Rows swapped in pairs by one turn or mirror: which row each one swaps with:
The rows were stretched afterwards, more along some directions than others.
netuz: [-16.5 -14.4   9.1  -1.8  15.6  -6.6  -7.0 -14.0  15.7  -0.5  -8.9   8.5
  12.1   4.3 -14.7   7.2 -14.3  12.7  10.9  -3.9  -4.0 -17.0  13.5]
fug: [ 19.4   4.8 -27.6  -9.8  -6.3  32.9   1.8  11.0 -12.1 -12.3  -9.0  36.7
  -4.3 -11.2  -2.9  -5.5  15.4   4.2 -23.2  11.2   5.5 -10.8 -19.1]
Zerur: [ -0.3   3.6 -11.3   4.3 -20.9   3.5   4.9   2.0  24.5 -14.4  -5.0  -4.7
 -19.1 -26.8   3.1   0.5  -7.8   7.3 -23.5   4.8 -12.5 -19.7 -16.5]
maz: [  4.0 -14.5 -24.4  -7.6   7.9  11.7   4.8  -2.9  12.9  -1.9  -1.9   6.8
   0.3 -15.8 -14.9   4.6 -35.9  27.1   0.3  11.9   0.5 -12.5   8.2]
bafal: [ -4.9  13.3 -23.0 -10.3 -14.1  24.7   8.2   4.1  10.2 -14.3 -21.9  -2.6
  -3.0 -18.0 -10.1 -19.1  -0.3  27.6 -30.1  19.9   2.4 -12.3  -6.1]
muni: [ 11.0  -6.0 -22.0  -4.3   1.0  17.4  -6.2  21.8   1.9 -12.2  -1.4  46.2
   2.2 -20.6 -20.7  -1.5   9.4   5.0 -22.2  19.1   0.6 -15.7  -1.7]
kon: [  8.4  -5.7 -16.8   8.2  -9.1   8.1  14.2 -12.7   3.7 -30.8 -23.2 -13.7
  -9.7  14.9 -13.4   5.2 -13.9  -9.0   5.2 -11.1   2.7  -9.8  -8.9]
revi: [  0.1   0.7  -6.9   6.5  -8.0   1.0 -16.0   2.8  16.6 -15.3   3.3   7.8
 -16.4   8.9   1.9   2.5   2.3   0.7 -10.1  15.7 -23.4 -22.9 -19.9]
Rapud: [-14.2  -3.0  -0.8   3.9  -1.3   0.1  15.2  -6.0  10.1 -17.6 -22.0  21.9
  16.6 -19.3 -24.3   9.3 -12.2 -12.6  -3.1  -2.5  20.5  -5.1 -13.5]
fodup: [  4.8   4.5  -6.3  19.0   4.6  -5.6   0.8 -16.9  -0.8  21.1  -4.0   8.7
  -1.7  10.2   4.6  14.1  -0.8 -22.9  24.9 -17.1  12.9   6.3 -27.5]
Ras: [  9.2  -2.1  -3.9  26.8  -5.4  -2.3  -2.9  -6.4   7.7  11.6 -11.9 -14.7
  -0.4  27.5  -3.1   8.5  -6.9  -7.4  29.9  17.6  -4.6  -4.8  -2.5]
pabo: [  3.0   0.2 -12.8  22.2  -2.8  -2.6  20.4 -13.5 -10.3  15.5  -4.3   0.2
  -3.5   7.0   0.2   5.6   2.1 -22.4  25.1  -7.0   0.5  11.7 -26.0]
ged: [  3.1  12.5 -27.0  -5.5 -23.0  21.3  10.6   0.5  11.9 -18.5 -12.9  -7.1
 -15.1 -15.8   2.7 -11.4  -6.7  19.5 -27.7   9.9  -3.4 -13.8 -21.7]
luv: [-12.1 -16.4   6.5  -1.4  20.7 -10.8  -6.0 -12.0  20.6  -1.5  -8.4  -1.1
   9.2   3.1  -6.5   4.4 -14.9   1.7  14.9 -12.3  -7.1  -9.3  15.8]
Vebi: [  7.0   4.0  -5.8  27.5   3.3  -8.7  -0.9 -13.3   0.5  29.2   4.9   2.6
   1.4  15.2   6.5  11.9   3.8 -21.5  29.8 -14.1   9.4   8.1 -28.2]
Golaf: [  7.3  -1.4 -13.0  10.0  -9.2   5.1  10.0  -6.5   5.7 -29.7 -26.5  -6.8
  -5.9  16.1 -16.6  -0.3 -11.3  -4.4   5.3  -4.8   6.5  -9.6  -1.1]
robam: [  5.8   0.7 -14.7  15.6 -19.1  14.4   8.6  -1.0  22.7 -26.0 -29.4  23.2
 -10.8  -4.0 -27.1  -0.9  15.3   1.7 -15.2  -8.1   7.6 -12.8 -24.5]
Robu: [ 10.4   7.9  15.5  -6.1  -7.7  16.3 -17.3 -12.2 -20.0   1.5  -8.6 -17.5
  -8.3  10.7  26.2  -0.3   8.7  -4.6   8.3   7.1   2.9  -6.6   5.0]
pezo: [ 10.4   5.3   3.4   7.9  -9.2  -5.0 -26.5   0.6   0.3  -7.9  16.8   6.6
  -3.3 -13.1  22.4  -2.8  -0.5  -0.5   8.2  -8.9   6.3  -8.2  11.3]
sav: [  7.2 -11.5 -16.6  -0.5  -1.7   9.1  -6.3  25.2  10.5 -15.3   0.6  49.1
   0.8 -26.0 -23.0  -3.2   7.2   3.5 -24.3  20.6  -6.0 -17.0   4.5]
Nisi: [ 19.4  -5.5 -28.6  -0.7  -0.1  21.5  -7.5  17.1   7.2 -11.6  -2.1  49.5
   3.4 -21.5 -14.1  -2.9   8.3   4.3 -23.8  18.3   1.0 -15.8 -10.4]
Pitez: [ -8.6  -2.3  33.1 -12.6  -9.2  -4.4 -17.1 -10.6 -15.0  -9.2   0.5 -15.3
  -2.1 -11.4  17.1  -6.1  -6.5   1.0  -0.1   6.1  -4.4 -11.8  28.2]
kifar: [-10.2 -16.2   8.3  -3.7  19.7  -9.3  -6.3 -16.8  12.1   5.9  -4.0   3.1
  16.9   5.5 -11.0   7.9 -12.7   7.6  17.0 -11.7  -5.2  -9.3  14.2]
lotor: [ -3.7 -10.9  16.4 -15.9   8.4  -7.1  -3.7   3.5  -9.7  -9.2   1.3  -3.9
  12.4 -15.4  -2.0   0.6  14.3 -22.7  -2.1   2.5  -2.6  -3.9  32.2]
kivu: [  4.0   0.5  -9.1  14.3 -10.1  -1.1   0.3   9.0   4.9 -22.3 -16.1   6.1
  -3.0  12.8 -28.1   0.5  -2.0  -3.8  -4.4   9.8   4.5 -12.2   1.6]
bodat: [ -0.8   5.9 -12.9   0.2 -12.2  12.1 -10.8  -0.4   7.1  -7.3   3.3   0.3
  -3.5  16.6  -8.1   2.3  13.6   3.7 -10.8  12.5 -22.3 -18.2 -26.7]
kuv: [ -9.2 -12.6 -21.2 -10.4  14.6  13.1  19.8  -5.7  -1.9  13.0  -9.9  -2.5
  20.9 -13.0 -25.8  -0.2 -18.9  11.0   2.8  17.4   0.7  -2.8  -5.8]
bedub: [ -6.2  -4.7  -8.4   5.2  -9.3   8.5  14.2 -10.6   8.6 -19.4 -21.8  22.7
  13.3 -15.1 -30.7   6.6   2.2  -8.6  -9.0  -9.1  12.4  -9.3 -25.1]
Fipom: [ 10.3   0.4 -12.6  14.1  -8.5  -0.6 -12.0   2.2   9.8  -6.4 -17.1  21.9
 -14.9 -26.1  21.0 -20.9 -11.8  -6.5  -6.5   4.8   9.0  -8.8  20.7]
beril: [ 10.3   3.2 -14.1  13.1  -8.4  -2.1 -12.0   8.2   2.1 -10.0  -2.9  24.3
 -18.1 -24.7  20.3 -16.4 -13.1  -6.5  -1.9   5.7   8.8  -4.8  13.0]
pemi: [ -3.9   1.0  -7.2  14.0  -2.1  -6.4  23.6 -13.0 -16.3  10.2  -2.3  -3.6
  -3.1   0.7   0.2   0.5  -1.0 -20.8  23.6  -9.5   2.9  14.4 -13.6]
deru: [  1.3   0.6 -14.7   9.3  -3.0   4.6  -6.6   5.4  14.6 -12.5   2.6   8.0
 -17.9  11.9   0.0   0.7   2.4  -1.6 -10.0  12.7 -24.2 -17.5 -28.7]
fud: [ 10.3   0.2  -5.1   9.4  -7.5  -1.3 -17.3   4.7   1.0 -12.8   1.5  23.5
 -13.1 -26.8  19.4 -13.1 -13.4  -0.4  -3.0   2.3   6.5  -7.5  15.0]
palaf: [-10.2 -10.0   9.3 -15.7  11.4 -14.5   2.5  11.2  -2.2 -13.8   7.2  12.6
  -1.4 -27.5  11.9  -0.7 -16.3 -19.5 -20.8  14.7 -11.6 -10.3  20.6]
vabo: [ -5.8  -5.1  -5.3  12.3  -5.5  -7.2  19.7 -11.0 -17.7   1.4  10.7  -9.6
  -2.3   4.9 -12.1   5.3  -6.8 -17.8  20.5   3.5 -10.6   7.3 -12.3]
boti: [  2.2 -11.9 -28.9  -7.5   8.5  10.5  14.2  -1.0   5.5   2.7  -2.5   5.0
   4.9 -22.3  -9.3  -1.0 -32.6  20.5  -2.9  14.1   2.7  -8.2   6.9]
vaba: [ -1.9   3.2 -17.4   6.1  -9.4  11.0  -2.8   1.8   4.3  -1.7  -1.5   1.9
  -5.0  10.1 -10.0  -7.1  12.5   6.7  -9.1  21.3 -20.6 -14.9 -25.7]
fet: [-15.8 -16.1   0.5  -2.6  17.8  -6.2  -7.5 -11.1  13.8   7.4  -8.9   2.9
  23.6  -9.6 -19.6  -2.2 -14.5   9.4  11.5   1.6   1.3  -9.0  22.6]
Leb: [-20.2  -7.3 -20.8 -14.4   9.5  10.5  16.2  -1.7  -5.4  12.5  -6.3  -1.7
  16.4 -12.6 -30.6   1.9 -16.6  10.0  -3.3  18.7   0.3  -4.7   0.0]
Zat: [-16.6  -8.5  15.3 -16.4   6.4 -10.9   3.1   6.2  -9.0 -12.1  -7.0  -4.0
   5.1 -22.9  -8.9   0.0   9.2 -26.4 -11.0   8.6  -1.4  -5.0  33.0]
Rosu: [  0.0 -13.9 -11.2  -2.0   1.7   0.5  -7.5  23.0  10.0 -12.9   8.9  46.8
   1.8 -23.9 -24.4   3.7   1.7   1.6 -18.1  15.7  -7.4 -16.8   8.4]
Vapat: [-12.9  -4.1 -21.1  -6.7   2.0  16.5  11.3  -7.3 -11.4  17.3  -1.8  -8.7
  15.7   8.0 -27.9  -0.7   1.1  -2.7   5.0  16.2  -4.5  -3.0 -21.6]
Basi: [  9.8   8.4   2.1   0.2  -5.8  -3.8 -21.5   3.4  -1.2 -12.1  16.2  14.5
  -4.3 -15.3  20.3   0.0  -1.5   1.2   2.0  -4.3   4.1  -6.8   9.2]
tud: [ -3.5  -2.2  -7.4   1.6  -2.9  -0.2 -10.4   5.0   9.3 -12.7   6.4   6.7
 -15.1  12.6   2.5   0.3   1.3  -0.6  -7.9   9.2 -28.2 -19.9 -19.1]
novo: [-14.7 -13.8   8.3  -7.4  18.1  -6.1 -17.3 -12.1  17.2   5.6  -2.9   6.1
  22.0  -4.4 -15.6   7.3 -15.1   4.6   7.0  -3.6  -0.5 -12.0  18.1]
Rupi: [ -7.2   0.1  -6.7   8.0 -10.2   8.9  16.7  -4.4  12.2 -20.2 -29.8  20.8
   7.0 -12.5 -31.6   3.1   9.1  -6.2 -11.1  -5.8  14.6  -7.8 -21.8]
Tonu: [-14.6 -16.8   4.0  -5.6  19.3  -9.0  -2.5 -12.3  11.6  -1.0  -6.5   3.8
  13.2  -4.1  -7.0   3.7 -15.5   2.5  10.5 -15.4  -5.6 -10.3  16.7]
vire: [-10.7   1.4  24.8  11.4  -0.7 -13.8  -4.4 -11.9  -5.7   7.5  -5.3 -14.2
  16.8  16.3   3.1  15.0 -17.7  -9.4  29.4   8.9   5.6  -3.3   6.0]
feg: [ -8.2   4.6 -10.3  -8.1  -6.2  12.1  -8.3   4.2  17.1  -8.7 -16.4   3.2
  18.3 -21.3  -5.5 -22.9  -5.9  21.0 -15.5  15.7   8.0 -14.3  18.3]
nas: [ 18.5  -1.7 -25.6  -4.6  -4.5  23.4  -7.4  20.6   0.0 -12.4  -1.7  43.5
  -2.4 -15.1  -8.8  -2.7  14.0   2.4 -23.0  16.5   1.1 -12.6  -9.7]
med: [ 22.2 -10.9 -26.6   3.5   2.8  15.3  -4.1   1.1  18.9   1.6   4.9   6.9
  -6.2  -8.8 -13.7   5.3 -22.4  33.2  -2.0  -0.5  -3.3 -14.4   1.0]
vuli: [ -4.8 -11.4 -21.4 -12.3  12.6   7.3   9.5  -3.0   6.0   9.3   1.8   1.7
  10.0 -19.4 -15.4   3.5 -30.4  16.5  -1.5   7.3   2.9  -4.4   7.0]
bipo: [  1.2   8.1 -22.7  -3.6 -18.6  18.8  21.1  -6.3   7.1 -16.8 -16.7  -7.2
 -15.6 -19.4   3.0 -11.4 -13.5  19.2 -24.8   9.7  -0.7 -11.8 -24.2]
Legek: [  5.8  -2.9  -3.5  21.6 -12.0  -6.8  -8.2   4.1  11.2 -20.8 -14.8   9.1
   0.3  14.0 -22.0   4.7  -5.4 -15.3   2.2   5.1   6.9 -14.8  -7.1]
Zul: [  2.3   5.7 -24.8  -9.9 -13.7  26.0   7.5   2.3   8.2 -17.6 -23.8   0.0
   0.1 -23.1  -2.6 -20.4  -6.4  24.0 -27.0  19.6   0.8 -16.8  -9.4]
duvun: [  1.0  -5.3 -12.7  13.3 -15.9  13.1  12.6  -2.3  16.8 -24.5 -30.3  22.2
  -1.9  -8.5 -35.3   1.0  11.1  -2.9 -11.6  -5.9   7.9 -11.4 -20.7]
ked: [-10.3  -3.6   0.1   5.5  -8.4   3.0  12.9  -7.1  10.4 -20.3 -23.0  19.0
  12.3 -12.7 -28.7   8.6  -1.1  -9.4  -4.7 -10.3  17.9  -4.9 -17.9]
ruf: [ -3.9   2.0  -6.6   5.7  -6.7   6.9  -8.2   0.9  13.6 -11.9  -2.4   9.5
 -15.1  14.4  -3.2   1.3   7.8   8.0 -10.1  17.4 -22.1 -23.9 -22.2]
mib: [ -0.1   5.6   0.3  25.8   8.8 -16.4  -0.5  -1.8  12.2  23.6   2.8   4.9
   5.6  19.1  -3.5  14.5  10.3 -26.7  21.4  -9.5   7.2   6.9 -25.9]
vidir: [ -7.3 -12.3   4.8   4.0  -3.9 -16.6  -1.7   6.7  28.2  -9.6  14.1  15.3
  -4.4 -28.5  -4.6  14.4 -17.3   4.4 -14.5   5.3 -14.8 -16.6  -3.5]
tik: [ -1.2  10.2 -16.1  -5.9 -21.0  16.7  17.8  -4.0  11.5 -15.4 -15.3  -2.9
 -17.9 -16.6   6.9  -8.9  -7.9  21.1 -27.8  11.4  -8.0 -14.8 -25.1]
sil: [ 35.0  -6.2 -31.5  13.3 -15.8  25.1  -8.4  -3.0  25.0 -16.1  -7.2  12.2
 -24.1   5.7  -6.9   5.1  -3.7  31.5  -8.7  -9.6  -3.4 -19.5 -21.1]
loni: [  5.1   1.2   5.9  -6.2  -6.4  -3.4 -30.8   4.8  -3.8 -19.0  14.6   3.8
  -0.9 -10.1  10.4  -0.8   6.5  -3.9   2.2 -15.9   6.4 -13.2  22.5]
gizi: [-13.0 -12.6  10.4 -16.5  14.8 -13.3   5.6   5.1  -5.8  -9.0   2.0   1.9
   7.7 -22.8   3.2   0.4 -12.9 -25.9 -11.5  14.6  -6.8  -3.2  25.5]
Zopa: [  5.1  -2.4 -14.5   4.7 -14.0   7.5   8.9  -7.3  -2.9 -31.2 -21.5  -9.2
  -5.2  12.0 -12.6  -1.0 -11.6  -9.1  -2.8  -2.6   2.4 -11.4  -4.6]
ret: [-16.0  -9.9  13.6 -20.0  11.9 -14.6   3.1   9.3  -9.9 -10.8   3.7   6.8
   0.6 -25.7   6.5  -1.4  -7.3 -27.9 -14.8  15.5  -9.5  -7.2  25.7]

Swapped with fud: pabo
Swapped with kon: palaf
Swapped with luv: tud
Swapped with fodup: Basi
Swapped with Rapud: fug
Swapped with ged: vuli
Swapped with Vebi: pezo
Swapped with muni: Rupi
Swapped with Golaf: ret
Swapped with Rosu: robam
Swapped with kivu: Zat
Swapped with Ras: Pitez
Swapped with Fipom: vabo

